In the data rows, zero lies at 7.5, halfway between 7 and 8.
Some points, one per row:
[ 9  7  7  8  7  9  9  8  7  6  7  8  8  8  6  7  8  8 10  9  7  8  7  7  7 11
  8  8  7  7  9  6  5  9  6  6  8  8  8  7  7 10  7 10  7  8 10 10]
[6 8 7 6 7 5 5 6 5 5 5 8 8 7 7 7 7 5 6 8 5 6 7 6 7 5 7 8 6 7 8 6 9 8 7 7 5 9 5
 5 9 9 7 9 7 8 5 7]
[ 5  8  5  6  7  7  5  6  7  4  7  6  8  7  8  5  3  5  7  3  6  4  5  4  5  5
  5  8  5  7  7  6 12  6  4  4  5  6  8  8  7  8  6  9  8  4  5  6]
[10 13 10  7  8  6  9  8 10 11 13 10  9 10  7  8  5 15 11  9  6  9 12 11  5  9
  5  4  6 11  6  4  7  7  9  6  8  6  4  8 10  8  7  6 12 11 13 10]
[ 8  7  9  6 11  7  9  9  9 10  8  9 12 10 11 12  9 10 12  7 11 13 11  8  9  8
 10  9 11 10 10 12  4 11 11 11 11  7  9  6 10  6  8  6  6  8  9  7]
[10 12  6  8  9  8  9 10  6  8 10  9  8  7 10 13  6  7  8  9  8  7  5  9  9 12
  9  5  9  8  7  3 10 10  8  7 11 11 10  7 10  8 11  7  9 10 10  6]
[ 5  8  8  5  6  8  8  8  6  8  6  9  6  7  8  8  7  9  8  5  8  7  9  6  7  5
  6  7  8  9  7  7  9  7  8 10  6  8  6  7  7  5  5  9  5  6  9  6]
[ 5  6 10  6  9  9  7  8  5  6  7  5  6  7  7  8  7  7  2  7  7  4  8 10  6  7
  4  8  5  4  6  7 11  6  6  9  8  7  8  5  6  4  5  7  9  7  6  6]
[ 4 11  8  5  8  8  8  7  5  8 13  7  7  4  7  9  5  6  6  7  5  6  9  9  5  5
  8  6  5 11  4  8  6  6  8  8  7 10  7  8 10 11  8  9  9 10  9  6]
[ 4  9 10  9 10  8  9  8  7  8  6 11  7  7  8  7  9  7  5  8  7  8  8  9  9  9
  8  9 10  7  9 10  3  7 10  8  6  7  7  8  9  7  8  9  7  8  9  5]
[ 8 13  9 11  7  8  7  7  5  7 12  9  6  6  8  7  4  5  7 10  9  6 10  9  7  7
  7 10  9 10  6  8  7  7  8  7  5 10  7 11  8  5  8  7  8  8 12  8]
[10  7  7 10  7 11 10  7 11  9  7  7  9  8  7  8  6  9 10  8  4  6  9 10 11  9
  7  4  8  9  9  8  8  7  8  8 10 10  5  5  7 11  8  6 10 14 11 13]
[ 8 11  9  9  8  8  7  7  6 10 10 10  9  6  9  5  8  7  8  6  9  5 11  9  9  8
 10 11 10  9  5  4  7  7  8  8  7 10  9  9 11  7  8  9  8  5  8 10]
[ 9  7  7  8 10 10 11  6  9  7 11  8  6  9  8  8  5  8  8  5  6  7  8  7  7  6
  7  5  9  6 10  8 10  8  6  6  5 12  8  9  6  6  7  9 10  8  6  8]
[10  7  7  6  8  7  8  5  3  6  9  8  8  7  5  7 10  6  8  6  4  9  8  8  5  6
  6  6  6 10  8  6  9  9  7  6  7  6  9  5  6  6  8  7  8  9  4  7]
[ 6  7  8  8  6  7  7  7  7  7  6  8  7  8  5  8 11 11  8 11  5  6  7  7  8  6
  6  8  9  7  7  7  3  7  8  8  6  7  4  9  8  6  6 11  7  6  7  8]
[ 7  6  6 13  3 11  8  7  7  5  5 10  3  4  4  7  9  6  8  4 10  7  9  7  7  8
  8  5  6  5  5  8  7  6  9  5  2  9  5  7  7  9  9  5 10  9 10  9]
[ 4  7  6  8  8  6 11  6  9  7  9  6  8  6  8  5  7  5  8  5  8  6  5  6  9  7
  6 10  6  7  7  5  9  6  5  7  8  8  9  6  8  8  5  8  7  8  6  9]
[ 9 12  7 11  5  9 12  4  8  4 13 10  7  9  7  8  8 13  9  6  5  6  7 11 12  9
  5  8  8 10  7 11  6  7 10  7  6 13  6 10  6  8  7 10 11  4 13  8]
[10  8  8  8 11  8  7 10  7  8  7  7 10  9 11 10  6 12  7  6 12  6  5  9  8 10
 10  9  8 10  8  5  9 11  9  8 10 10 10  5  9 12  9  4 11  7  9 10]
[11  8  8 11  6  7 12 10  6  8  9 11  6  8  7  6  7  9  9  8  8  9  9 10 14 11
  7  6 10  7 10 10  6  8  5  7  9 11  9  9 11 10 10  6  8  8 11 10]
[ 7  9 10  7  7  5  6  7 10  7  5  5  8  9  7  5 11  7  7  9  7 11 10  6  8  7
  4  9  9  7  6  5  7 10  6  8  9  9 10  8  8  8 10 11  8  8  9  5]
[ 6  8  6  9 10  7  9 10  6  8  9  8 10  7  7  9  4  8 12  7 10  4  7  8  8 10
  9  7  6  8  9  7  6  9  8  9  8  7  8 11  7 13  8  5 11  6  8  7]
[10  6  9  5  7 10 10 10  5 10  8  8  8  8  9  6  8  7 12  6  7  8  5  7  8 10
  7  7  9  7  4  9  8  8  9  9  6 10  9  5  7  5  6  9  6 10  9  8]
[ 6  5 10  6  6  8  8 11 13  5  8  9  5  8  4  8 11  9 10  8  6  9  7  5  8  7
  6  8 12  5  9  8  7  5  6  4  9  6  9  9  6  8  6  8  4  8  6  6]
[ 5  5  3  8  6  6  6  8  7  7  8  6  6  6  8  7  7  7  5  4  7  8  6  4  7  6
  7  7  6  5  6  5  9  8  5  4  7  5  6  7  5  5 10  6  2  6  8  6]
[ 6  9  8  5  9  6  8  8  7 10  7  7  9  6  5  5  6  8  7  6  8  9  6  8  7  8
 10 10  8  9  7  5  6  8  7  8  9  6  8  7  7  7  8  9  7  8  7  7]
[12 10  7  9  9  9 12  9  8  9  7  7  8  7 11 10 11 10 10 11 12  9  8  9  8 10
 11  4  8  6  8  5  5  9  9  9  9  8 10  7  8  8  8  5  7 11  8  7]
[ 5  5  8  7  8  8  7  3  8  9  8  5  4  9  7  7 11  6  6  5  7  8  8  5  7  8
  8  6  5  6  6 10  8  8  6  6 10  7  7  6  6  8  7  4  5  9  5  8]
[ 4  6  8  9  9  8  7  7  7  6  7 10  8  7  8  6  6  6  4  6  7  7  6  9 11  5
  6  6  9  9  8  6  8  8  6  7  5  7  8  9  8 10  6  8  5  6  9  9]
[7 8 4 3 6 8 5 6 7 6 5 6 4 4 5 7 3 2 8 6 7 3 4 6 6 6 7 6 4 4 8 9 9 8 5 6 4 4 5
 9 2 9 5 5 7 7 8 5]
[ 8  7  9  6  8  8  7 10  8 10  7  7 12  8 10 11  5  6  7 10 10  7  7  5  8  7
 10  8  6  9  9 10 10 10  6  9  7  8  7  6 11 12  9  3 12  8  9  7]
[11  8 11  6 10  5  8  8  8 10  6  6 10  8  7  4  9  8  7  8  4  7 11  7  5  9
  5  5 10  8  7  5 10  5  7  8 11  6  8  6  9  4  6  8  9  6  7 10]
[10  6  9  7  6  6  7  3 10  5  9  9  8 10  5  7  9  5  9  1  8  8  8  9  6  5
  4  9  8  8  8 10  7  6  5  7  8  5  5  9  6  7 12  7  7  8  8  7]
[ 4  5  8  6  6  6  9  6 11  4  7  7  6 10  7  7 13  4  8  9  8  7 10  7  5  6
  7  4 10  9  9  9 11  7  5  7 11  6  4  9  6  7  6 11  8  6  5  6]
[ 8 10 10  8  7  7  7  9  6  8  7  9  7  8  8  7  7  8  8  9  9  8  9  9 10  8
  7  8  6  8 10  7  5  9 10  8  8  8  9  6  9  8  9  7  6  6  8  7]
[ 7 10  6  7  8  7  6  6  9  7  7  5 11  7  6  8  5  7  8  7 10  7  5  9  8  8
 10 11  7  7  8 10  6  9  7  8  7  7  8  7 11 10  9  9  9  9  7  7]
[ 8  6  5  8  8  7  6  7  8  7  8  6  6  9  5  7  7  7  8  8  7  8  6  8  6  5
  6  8  6  4  9  5  9  5  9  7  5  6  7  8  5 10  8 11  5  7  5  6]
[ 7  6  8  4  6  6  6  7  6  6  7  5  7  6  8  6  7  7  7 10  8  7  6  8  5  6
  6  7  5  8  7  6  9  5  7  8  8  6  9  4  7  8  6 10  4  7  5  6]
[ 7  7  8  8 10  8  7  6  8 10  7 11  5 11  7  5  9  4  6  6  7  9 11  8 10  6
  8  9 10  8  9  9  5 10  6  8  8  9  8  7  6  7  5  9  6  8  6  8]
[ 9  9  8  7  6  7  5  7  7  9  8 10  9  6  9  9  7  8  9  5 12 11  7  7  7 11
  9  9  6  7  9  7  3 10 10 11  8  7  8  5 11  8 11  8 10  7  8  8]
[ 9  6  5  6  8  8  7  7  8  6 10  6  6  7  7  7  5  7  8  9  9  8  5  9  7  6
  5  8  6  7 10  9  9  7  9  9 10  7 11 10  8  8  8  5  9  8  7  7]
[ 6  9 10  9 11  9  6  7  5  9  8 10  5  6  9  9  9  7  9  8  7 10  8 10 10  9
  8  8 10  7  8  8 10  7  7 10 10 10 11  8 10  7  9  9  7  6  8  9]
[ 6  6  7  6  7  5  5  7  4  6  7  7  8  5  7  5  8  3  7  6  9  4  5  7  4  6
  7  8  4  5  6  5  7  8  5  4  6  5  7  7  5  6  5  4  6 11  7  5]
[10  9  8  9  9  6  8  7  5  8  7  9  7  6  8  9 10  9  5  7  8  5  7  9  8 10
  5  8  8  6  8  7 10  6  5 10  8  8  6  6  7  7  8  9  5 12  6  9]
[9 8 7 8 7 8 7 5 7 5 7 5 7 8 6 5 4 7 8 5 6 6 8 5 5 9 6 4 7 6 7 5 8 6 6 5 5 7 7
 7 4 7 9 9 6 8 6 7]
[9 7 8 7 5 3 6 4 4 7 5 8 5 6 7 6 9 8 7 4 9 5 6 7 6 8 8 5 6 3 7 6 5 8 8 4 8 5 6
 5 4 5 6 5 6 8 6 5]
[ 7  9  8  9  7  6  6  9 10  8  5  7  7  7 10  6  7 10  7  8 10  7  6  8  7  7
  7  9  7  7  9  5 10  7  6  8  9  6  6  7  8 10  4 11  9  7  7  7]
[ 6  8  8  7  7  6  6  6  9  7  7  7  7  8  9  6 10  7  6  8  5  6 10  6  9  8
  7 10 12  6  6  8  9  7  7  7  6  7  8  8  6  6  7  8  4  2  8  6]
[ 7  7  5 11  7  9  6  6  6  6  6  7  8  1  7  8 10  4  6  5  8  6  5  8  8  8
  8  4  6  4  8  8  8  4  8  8  5  7  6  4  5  8 10  7  7  7  7  8]
[ 8  5 11  8 10  7 10  9  8  9  7  6 10  7  9  9  6 10  7  7  7 11  5  9 11  7
 10  7 11  5  8  4  6  8  9 10  8  9 11  8 11  7  8  7  6  6  5  8]
[ 6  7  6 13  9  9  7  8  9  8 10  9  8  9 10  7 11  7  7  8 11 10  7  8  7  7
  7  6  9  7  8  6  9  7  6  9  4  6  6  9  8  5  8  5  6  8  7 12]
[ 4  9 10 10  7 10  8  7  6  6 11 11  7  4  5  7  6  5  6  6  8  6  9  6  7  6
  9  8  8 12  5  9  8  8  8  5  4 10  4  7  6  5  8  6  9  8 11  7]
[ 8  7  9  9  8 10  9  9  8 10  8  6  7  9  8  8  6  5  9  8  8  9  6  9  7  7
  7  6  9 10  7  5  7  5  9  5 10  8  9  7  7  7  7  7  7 11  9  8]
[10  6  5 10  9  9  7  7 11  7  8  4  7 10  9  5  7  6 11  7  5  6  8  9  8  6
  7  4  4  9  9  5 13  6  7  6  7  7  4  7  7  5  6  6  6  9  5  8]
Here are 10 more points, each followed by its number:
[ 3  8 13  6  5  6  5  5 12  5  9  8  5 11  6  9  9  7 11  7  5  7 13  6  7  7
  8  9 11  8  9 11  8  6  8  8  9 10  7 11  9  8  8  9  9  6  8  6] 0
[10  8 11 13  5 14 12  6 10  7  6 11  7 11  9 10  6  8 13  7  7  8 10 13 11 12
  7  6  9  9  8  9  6  7  6  8 10  9  7  4  7 11  6  7  9 10  7 10] 1
[ 9 14  8 12  7 13 12 11  8  7 14 11 10  9 11 12  3  9 10  9 12  6 11 13 10 13
  9  7  8 15 11  8  8  8 11 10 10 15  9  9 11 13  8  5  8 11 10 11] 2
[ 6  6  5  7  6  7  5  5  7  6  5  5  7  5  8  7  8  5  4  5  6  7  6  5  6  6
  8  9  5  6  3  7  9  6  6  2  6  7  8  5  6  5 11  5  6  8  7  4] 3
[4 5 8 7 7 9 9 6 8 6 7 3 6 8 8 6 9 8 5 5 8 5 6 7 8 3 8 6 6 6 8 7 9 7 6 7 4 8 4
 7 6 7 8 4 7 7 7 4] 4
[ 7  6 11  7  5  8  8  7  9  5  8 10  8  8  7  5 11  8  9  7  9  8  9 11 10  9
  7  8  8  6  8  8  4  8  8  8  8  6  9  7  6  8  8 10  8  7  8  8] 5
[ 6  6  8  8  7 10 10  6  7  7  6  9  4  7  7  7  7  7  5  7  5  6  6  8  7  8
  5  6  4  9  7  5  7  6  7  8  6  7  6  4  8  6  6  8  7  9  8  7] 6
[ 6  7  5  8  7  8  9  6  8  4  7  7  6  7  6  4 11  5  5  5  8  7  7 11  7  6
  9  5  7  5  6 10  5  7  5  6 10  6  4  6  6 10  7  6  5  9  4  8] 7
[ 8  9  5  9  4  7  5  6  8  5 11  7  6 10  6  6  3  8  8  6  5  9  8  8  6  8
  8  2  5 10  7  7  9  7  9  4  9 10  6  9  4  5  5  5  4  8  6  9] 8
[ 5  7  8  6  9  6  8  8  5 11  9  8  6  8  7  9 12  9  7  8 13 14 10  9  9  7
 10  8  9  8  9 10  5 10 11  8  9  7 12  7  9  7 10  4  9  9  6  8] 9
Which of these numbered points is nearest to each point below, looking only along the 5 directions in which the first points spread most? Its number follows each.
[ 6  8  4  5  6  7  9  8  8  7  5  6  8  7  8  5  6  9  8  8  9  5  9  7  7  8
  5  9  6  8  7  5  8  7  7  5  6 10  8  9  6 11  7  9 10  7  7  9] > 6
[ 9 12  8 10 11  9  8 10  8 10 10  7 11 11  7  6  4  7  7 10  8  7  6  9 12  9
 11  6  5 15 11  8 10 10 13 10  8  9  8  8 10 10 12  3  8 10 12  9] > 2
[11  8  7  6  5  7  9  6  9  4  6  6  5 13  5  8  7  7  7  8  6  6  5  8 10  7
  7  3  7  9  8  9  8  6  5  6  6 10  7  6  8  5  5  6  6 11  8  9] > 8
[10 10  8 10 11  9  9 12  8 12  9  6 11 10 13 11  6 12 10  9  9 11  9 10 11 14
 12  8  7 11 12 10  8  9 12 13 13  6 10 11  9 13  8  6 13  7  9 11] > 2
[ 6  6  6  8  9  7  8  7  6  7 10 11  6  9  8  8  9  8 10  8  8  9 10  9  9  9
  6  8  6  5  8 10  5  6  8  9  7  7  9  8  7  6  6  7  6  5  7  6] > 5
[11 10  8  9  6 11 13  9  8  8 13  9  6 10  6  7  8  9 10  6  6  9 11 13 10 11
  7  4 11 10  9 10  5  7 10  4  8 11  8 10 10  9  9  7  9 14 11  9] > 1
[ 6  6  4  5  4  9  6  5  4  6  5  6  6  5  5  7  8  4  4  7  6  6  5  6  7  4
  7 10  6  3  6  8  7  6  6  6  5  5  6  9  7  7  7  6  6  5  6  5] > 3
[10 11  6  8  4  9 10 11  9  8 10  5  8  6  5  6  3  9 10  6  5  7  6  9  5 10
  9  6  8 10  9  6 10  5  8  8  6  8  4 11  7  9  4  7  7  9 13  9] > 8
[ 6  6  9  8  6  8  5  8  6  5  8  8  6  7  5  6 10  6  5  7  8  9  6  7  6  9
  7  6 10  4  6  9  5  6  7  6  8  5  5  6  7  7  6  7  6  6  8  8] > 7
[ 7  5  9 10 10 10 11 14  6 13  8 11 12  3 13 11 10 10  8 10 11 13 10 12 11 13
 10  9  9  7 11  7  5 11 10 12 12  9 13  7 13 10 11  7  8  7  7 10] > 9
[ 8  8  8 11  8  7  9  8  9  7  6 11  8  8  8  7 11  7  7  8  7  7 11  8  9  6
  8  9  9  6  6  9  2  8  8  6  8  4  6  6  4  8  6  8  6  6  4  8] > 5
[11  8  5 12  8  8  7  5  8 11  8  9  6  4  7  5  5  7  8  9  5  7  9 11  8  7
  6  3  8 10  6  8  9  9  5  5  6 11  7  7  6  6  8  6  5  9 10  9] > 8
[ 6  7  8  7  6  6  7  5  6  3  5  7  6  7  5  6  9  6  6  3  7  3  9  6  7  8
  4  7  5  7  6  4  7  8  4  8  7  7  6  8  5  7 12  7  5  7  9  4] > 4
[ 5 10  7  9  7  9  7  3  8  7  5  6  7  6  6  8  6  6  7  6  8  6  5  6  6  4
  6  7  6  5  7  8  6  7  5  5  9  9  4  7  8  8  7  6  7  6  4  7] > 4
[12  7  5 11  6 11 12  8 12  4  7  7  8 12  7  9  5 10 10  7  8  7  8 11  9 12
  9  3  8  9 12  7 10  6  8  8  8  9  7  6  8  5  9  6  7 13 10 12] > 1
[10  8 13 10 10 12 10  6 11  6  5 10  7 12  5 10 13  7 14  6  7  8 13 10 12 12
  8  7 12  7 11  9  7  9  9  6 12  8  8  3  8 12  9  8 10  9 10 11] > 1
[ 5  7  7 10  5  8  7  6  7  7  5  7  6  7  5  4  4  7  8  7  5  8  4  9  4  6
  6  6  7  6  8  7  8  8  8  6  6  7  7  7  6  7  6  6  6  6  5  8] > 4
[ 6  7  5 13  9  5  7  3  6  5  7  5  4  7  8  7 14  6  5  8  6  7  9  8  8  6
  7  6  5  6  6  8  4  4  6  7  4  5  7 10  8  8  7  6  7  4  7  4] > 7
[ 8  7  9  6 10  9  8 10  8 11 10  7 11  7 15 12  9 11  5  9  8 11  5  7 11 10
  8  9  7  4  9 10  5 12 10  9  7  5 10 11 13 10 10  5  7  7  5  8] > 9
[ 6  6  6  6  8  6  9  8  7  8  7  9  7  7  8  6 10  7  6  7  7 10  7  8 10  7
  6  9  9  7  8  6  5  6  7  7  7  4  7  8  9  7  7  7  5  7  7  8] > 5
[ 6  6  5  5  4  6  8  7  9  7  7  6  4  6  6  8 10  7  6  5  8  6  7  5  6  4
  6 10  7  5  8  8  5  5  5  5  6  4  6  7  6  7 10  7 10  6  7  6] > 4
[ 4 10  9  5  8  7  8  9  7  7 11  9  7  7  8  7  7  9  9  9  5  6 10  6  8  9
  5 10 10  9  8  6  9  6  5  8  6  6  7 12  8  6  7 11  7 10 10  9] > 0
[ 6 10  8 12  6  7  5  6 10  9  9  8  6  6  9  8  8  6  8  7  9  7  6  8  7  8
  7  8  8  8  4  6  7  5  6  5  8  7  7  6  6  9  8  9  6  9  8  7] > 6
[ 6  4  6  8  7  5  5  8  5  9  9  7  9  7  5  8 10  6  9  5  6  9  4  7  5  6
  6  9  5  7  3  6  6  6  5  7  6  6  9 11  5  7  7  9  6  8  6  6] > 4
[ 8  4  6  8  8  7  7  5  7  6  5  6  8  6  8  6  6  9  5  5  8  5  8  7  5  5
  8  7  3  7  8  8  8  6 10  4  6  8  6  7  7  6  8  4  6 10  6  5] > 4
[ 9  7  5  7  8  7  5  7  6 10  7  7  5  6  6  7  8  6  5  6  7  8 10  4  6  7
  3  9  7  4  8  6  8  7  5  8  6  7  6  7  2  9  2 10  8  8  4  5] > 4
[ 8  7  8  8  7  4  8  6  8  8  7  4  8  8  9  5  7 10  6  8  5  6  6  7  6  6
  9  6  8  6  7  9  7  8  7  7  7  9  7  7 10  7  9  8 10  7  8 11] > 6
[ 5  6  7  7  6  4  7  5 11  7  6  7  6  6  7  6  9  6  9  8  6  8 11  6  8  7
  6 11  9  3 10  6  8  5  6  5  8  8  6  6  5  4  5 10  4  5  6  5] > 7
[ 5  6  7  7  2  6  7  4  4  9  6  6  6  4  8  7  6  9  5  3  6  8  7  4  4  4
  6 12  6  4  5  5  7  7  5  6  5  3  4  9  6  8  6  8  6  8  9  6] > 3
[ 7 12 10  7  7 11  8  8  7 11  8  7  6  7 10 13  6 11  7 10 11  9  9  8  7  9
 12  6  7 10  9  9 10 12 13 10  9 11  9  9 10  9 11  7 10  7 13  8] > 2
[ 9  5  5 12  8 11  8  8  6  7  8  7  7  8  8  8 10  5  9  7  8  8  8 10  9  7
  7  5  9  6  8  7  7  6  6  6  9  5  7  6  8  9  4  6  9  8  6  9] > 7
[ 7  9  6  9  7  9  8  9 12  7  7  7  6  9  7  8  8  7  9  5  5  7  8  8  7 11
  5  5  8 10  9  8  8  5  8  6  7  8  6  3  7  5  9  4  7 10  8  9] > 8
[ 6  7  4  4  6  5  4  7  7  4  8  6  8  8  7  8  6  6  6  9 10  5  7  5  7  6
  5 10  5  7  5  7  9  6  7  4  8  5  9 10  8  7  6  9  8  6  6  3] > 3
[ 5  4  4  5  5  7  6  7  5  6  6  7  7  6 10  9  5  6  4  5  7  8  5  8  5  7
  5  4  4  7  8  7 12  8  7  3  6  6  7  4  5  4  7  6  4  7  6  6] > 3
[ 8  9  6  6  7  8  7  5  6  8  8  8  8  7  9  7  9  7  8  7  9  7  7  7  7  9
  7  5  9  6 10  8  4  7  5  5  6  6  7  8  4  8 10  7  7  7  6  8] > 7
[ 7  6  6  9  6  2  4  5  7  6  8  6  6  5  5  6 10  4  7  1  7  8  5  4  5  5
  7 10  6  3  5 11  7  9  8  9  6  7  5  8  5  8  9  7  5  7  6  6] > 3
[ 6  3  5  6  6  8  4  7  8  6  7  5  6  7  6  7  9  4  5  6  8  6  4  6  8  6
  7  8  7  7  9  7  6  6  4  8  8  2  7  5  7  6  8 10  7  4  6  8] > 3
[ 7  6  6  5  6  8  5  5  8  7  6  6  5  7  6  6  7  7  6  4  8  9  4  8  7  4
  6 10  7  4  6  7 11  7  7  4  5  9  7  6  4  7  9  8  7  6  8  6] > 4
[ 6  8 10  7 11  8  8 11  8  7  6  8 11  9 12  9  6 11  6  7 11  6  8  8 12  8
  9 10 10  5 11 10  5 11 11 11  8  7 12  7 10 11 11  5  9  7  6 11] > 9
[ 5 11 11 13 15  8  8 15  7 14  6 10 14  8 13 11  7  6 10 11  9 14 11 11 14 15
 12  9 12 10 12  7  7 11 10 13 10 15 12  5 15 14  9  6 10  6 12 11] > 2
[ 7  6 10  9  5  9  7  8  8  7  7  9  7  8  7  5 11 11  7 10  8 10  9  8  9  8
  6  7  7  8  6 10  6  6  4  7  8  5 10  6  7  8  6  9  8  8  7  9] > 5
[13  4  9  6  9 10 10  7  5  6  5  2  8  8  4  6 11  6  7  9  4  5  9  7  9  7
  5  4  9 10  5  6 11  7  8  7  9  7  8  5  7  9  4  8  9  8 10  6] > 8
[ 7  5  9 11 10  7  8  9  6 10 11  9  8  9 10 10 11 10  7  8 12 11  6 10 11 10
 10  8  8  7 12  8  9 11 11 11  8  7 11  9 12 10  9  3  6  7  9  8] > 9
[12  7  5  7  7  8  6  7  9  6 10  6 10  9  6  9  7  6 10  5  7  6  3  8  4  9
  6  3  7  8  8  7 10  8  8  7  6  7  9  2  6  7  7  6  8  9  8  4] > 8
[11  8  7  6 11  9  7 11  8 12  7  6 12 12 12 11  7  8  8  8 12 12  7  9 11 11
 13 11  8 11  8 12 10 10 11 12 11  7 10  7 11 10 10  6 10  4  9 10] > 9
[ 8  6  9  6  8  5  5  9 12 10  6  8  9  9 11 12 10  7  8  9 10  9  9  8  7 10
 11  9 10  6 11 12  7  8 11 11  9  8 10  7 10  9 10  9  7  5  7  8] > 9
[7 5 7 5 7 8 8 6 6 6 5 7 7 4 7 8 5 5 5 6 9 5 7 4 3 6 6 9 7 6 5 8 9 6 7 6 6 8 5
 8 7 7 6 7 9 6 6 7] > 3
[ 7  8 11  6  8 10  9 11 11  9  8  6  8 11  8  6 11 10 10  8  7  8 12  7  4  5
  5  7 11 10  9  8  6  7  8  7  9  7  6  7  9  7  5 13  8  7  7  8] > 0
[ 7  7  8  9 10 10 10 12  7 12  6  9 12  8 10 10 11  4  9 10  9  7 10  9  9 10
  9  7  9  6  7  6  7 13  9 12  9 10  9  9  9  7 12  4  7  7  9  8] > 9
[ 9  7 11  7  7  8  7  8 12  6  9  7  8 14  6  8  8  8 10  7  7 10 10  7  4  6
  9  8  9 12 10 10 10  4  7  7  8  6  7  6 12  9  7 14 10  8 11  7] > 0
[ 8  7 10  9  9 10  9 14  7  9  6 11  9  8 10 12  6  8  7  9  9  9 10  7  8 10
 11  7  9  8  7  6  4 11 10 13  9  9  9  6 10  9  7  6 10  6  9  8] > 9
[ 7  4  8  7 10  9 10 10  9  6  7  8 11  7 11 13  9 13  9  9  8 10  7 10  9  9
 11  8 11  7  8  9  6  8 10 12  6 11 10 11  8 10 10  5  9  7  7  8] > 9
[ 4  9  4  6  6  5  5  7  7  8  5  6  6  8  8  6  6  6  6  8  6 10  5  6  5  5
  8 11  6  7  4  7  8  6  4  7  5  6  8  8  6  8  6  8  6  8  3  6] > 3
[ 6  7  9  9  8  6  5  9 12 11  9  9  8 10 11 11 10  3 10 11 12 11 11  5  8  7
 10  9  8  9 12 11  8 12  9  8  9  6  9  9 10  8  9  4  9  7  7  8] > 9
[ 9  9  8  9  8  6  8  7  6  6  5  7  5  7  6  8  6  9  5 10  5  5  9  7  7  7
  6  4  6  6  5  7  7  8  8  7  7 10  7  8  6  4  6 10  5  9  4  7] > 6
[ 8  5 10 11  6 10 12  6  7  5  6 12  9  8  8  8  7  8  6  7  6  7  9  8 12 11
  6  8  5  7  4 10  2 10  7  5  8 10  8  8  8  8  7  8 10  6  7  7] > 5
[ 8  6 10  8  8  5  5 10  9  7  6  8  5  7  7  9 10  8 10  7  6  7 10  6  9  5
  8  6  9  8 11  8  7  5  8  7  8  9  6  4  8  5  7  8  9  6  7  6] > 5
[ 7  7  7  9  8  7  9  7  7 10  9  9  8  7  9 10 13  8  6  8  6  9 10  6  7  7
  8 10  7  7 10  6  5  8  8 10  6  6  9 11  8  9  8  7  7  6  6  8] > 5
[ 5  6 11 10 10  9  9 10  8  7  6 13  9 10  6  7  8  7  9  9  5  9  9  8 10  9
  9  6 10  5  9  6  7  7  6  7 11 10  9  5 10  9  7  8  6  7  8  8] > 5
[ 7  7 10  6  8  6  9  6  9  8  7  5  9  7  7  8  6  7  8  8  8  8 10  9  7  8
  6  7 11  9  6 10 14  7  9 10  7  8  5 10 10  3  6 10  9  7 10 10] > 0
[ 7  9  7  5 11  6  3 11  9 11 11  7 10  7 11 13  9  6  7 11 10 14  8  5 10  9
  9  8  8  9 11 12  7 11 10  9 10  8  8  8 11  9  9  7 10  8  7  9] > 9
[ 9  8  8  7  6  7  7  7  7  8  7  6  5  9  6 10  8  7  5  9  6  5  5 10  7  5
  5  5  5 10  7  9  7  6  8  9  9 11  7  9  5  8  8 11  3 10 10  8] > 6
[ 6  6  9  8 10  6  7 10  7  8 11  8  7  6  7  8  9  9  7  8  8  7  7  6 10  7
  7 10  7  5  8  6  4  6 10  7  7  5  9 11  7  7  9  8  8  7  9  6] > 5
[ 6  8 10  7  7  8  6 10 10  9 10  6  8  9  6  3  8  6  8  6  6  5  8  7  7  7
  8  6  6  8  9 10  7  8  6  9  6  6  7  7  8  5  8  9  6  7  9  5] > 6
[11  7  5  9  6 11  8  7 12 10  4  7  9 11  6 10  5 10 12  7  5  7  4 11 10 11
  7  6  7 10  8  6  9  7  9  8  6 10  5  4 10  7  9  6  8 10  8  9] > 1
[14 11  9  8  6 15 14  6 10 10 14 11  5 13  8 10  8  5 13  8  5  5 11  9 10 11
  6  5  6 12  9 10 11 10  9  7  6 13  9  8  7 12  3  6 12 15 12 13] > 1
[ 6  5  7  8  9  8  7 11  8 11 11  6 11 10 11 11  6 14  7 11 11  9  7  8  9 11
 13 11  7  8 10 10  9 10  9 10 10  6 12 12 11 11 11  4 10  9  7 10] > 9
[12  6  8  7  9 13 10 10  8 11  8  9  9 11 12  7 10  8 13  9 11  8  9 12  8 11
 11  7  8  9 12  6  7  9 10 10 13  8  9  7  7  8  9  7 10 11 10 10] > 1
[ 7 10  7 10 11 10 10 12  7  9  7  7  9  7  8  9  6  9 10  7  9  5  7  8  9 12
 10  7  7 11 11  6  8  9 10  7  6 12  8 13  9  7  9  6  8  7 11  9] > 1
[ 7  9  5  7  6  7  6  5  7  9  6  7  3  7  8  6  5  5  5  7  8  5  6  6  6  6
  8 11  4  4  6  6  9  8  6  7  6  8  6 11  6 10  6 10  9  5  7  5] > 3
[14  9  8  8  4 11 13  6 11  6  7  7  9 13  9  8  7  8 13 10  7  7  8 11  7 10
  8  3  7 11 11  5 11  6  8  9  8  6  6  4  7  8  5  7  9 15  9 10] > 1
[ 7  9 10  5  6  5  3  5  9  5  8  8  4  7  8  5  8  8  7  8  8  8  9  5  9  5
  8 12  9  6  9  9 11  7  7  7  9  6  7  8  8  6  5 11  5  6  7  4] > 0
[ 9  7 11  8 11  7  9 12  7 12 10 12 12  9 10 10 10 12  8 12 10 15 10 12 10 11
 12  9 10  8 11 10  8 13 11 11  9 10 15  8 11  6  9  5  9  6  9 11] > 9
[12 10  6 11  9 13  9  7  8  8  7  8  4  9  9  8  8  7 11  8  7  6  6 10  4 11
  4  5  9 10  8  9 10  8  9  7  7 10  7  9  5  5  5  6  6 13  7  9] > 8
